In the data rows, 128 means zero.
Here are some points, each followed by its number:
[113. 118. 137. 178. 183. 186. 108. 116.] 0
[118. 117. 147. 176. 180. 175. 111. 110.] 1
[150. 167. 120. 126. 101. 93. 114. 107.] 2
[116. 115. 106. 119. 121. 129. 124. 112.] 3
[116. 119. 101. 112. 121. 128. 156. 119.] 4
[107. 105. 113. 113. 98. 104. 122. 174.] 5
[109. 111. 128. 156. 156. 154. 138. 122.] 6
[105. 100. 97. 108. 108. 112. 185. 151.] 7
[105. 101. 102. 107. 104. 107. 151. 173.] 8
[116. 104. 122. 174. 183. 199. 125. 106.] 9
[104. 105. 104. 108. 107. 104. 124. 170.] 10
[125. 123. 119. 140. 144. 164. 128. 115.] 11
[109. 104. 89. 124. 156. 141. 188. 134.] 12
[109. 102. 119. 127. 131. 131. 128. 156.] 13
[137. 134. 170. 159. 149. 139. 107. 107.] 14
[136. 121. 113. 99. 103. 101. 111. 131.] 15
[151. 148. 132. 114. 108. 110. 137. 126.] 16
[130. 130. 167. 167. 165. 154. 106. 113.] 17
[104. 99. 102. 108. 102. 100. 137. 175.] 18
[131. 129. 107. 108. 111. 114. 135. 114.] 19
[145. 146. 173. 151. 149. 138. 105. 113.] 20
[113. 115. 123. 160. 157. 181. 133. 115.] 21
[127. 112. 100. 100. 102. 106. 129. 151.] 22
[127. 126. 130. 114. 115. 105. 149. 145.] 23
[154. 145. 123. 105. 108. 99. 99. 112.] 24
[112. 100. 100. 119. 109. 110. 172. 158.] 25
[126. 122. 112. 111. 105. 105. 136. 132.] 26
[113. 111. 129. 134. 123. 126. 118. 152.] 27
[120. 126. 144. 144. 141. 128. 113. 138.] 28
New points follow, each followed by the number of its nearest point above.
[174. 175. 186. 127. 119. 111. 106. 112.] -> 20
[113. 114. 123. 158. 157. 181. 132. 116.] -> 21
[172. 171. 188. 131. 124. 115. 103. 112.] -> 20
[147. 150. 114. 107. 97. 98. 98. 131.] -> 24
[121. 122. 106. 106. 106. 103. 103. 110.] -> 15
[130. 135. 133. 110. 110. 110. 138. 148.] -> 23
[109. 104. 117. 130. 136. 139. 147. 146.] -> 13
[106. 112. 104. 100. 105. 109. 155. 167.] -> 8
[129. 132. 133. 111. 113. 112. 137. 148.] -> 23
[158. 170. 132. 120. 103. 96. 110. 109.] -> 2
[149. 148. 159. 118. 115. 107. 124. 131.] -> 16
[128. 129. 169. 164. 165. 157. 110. 112.] -> 17
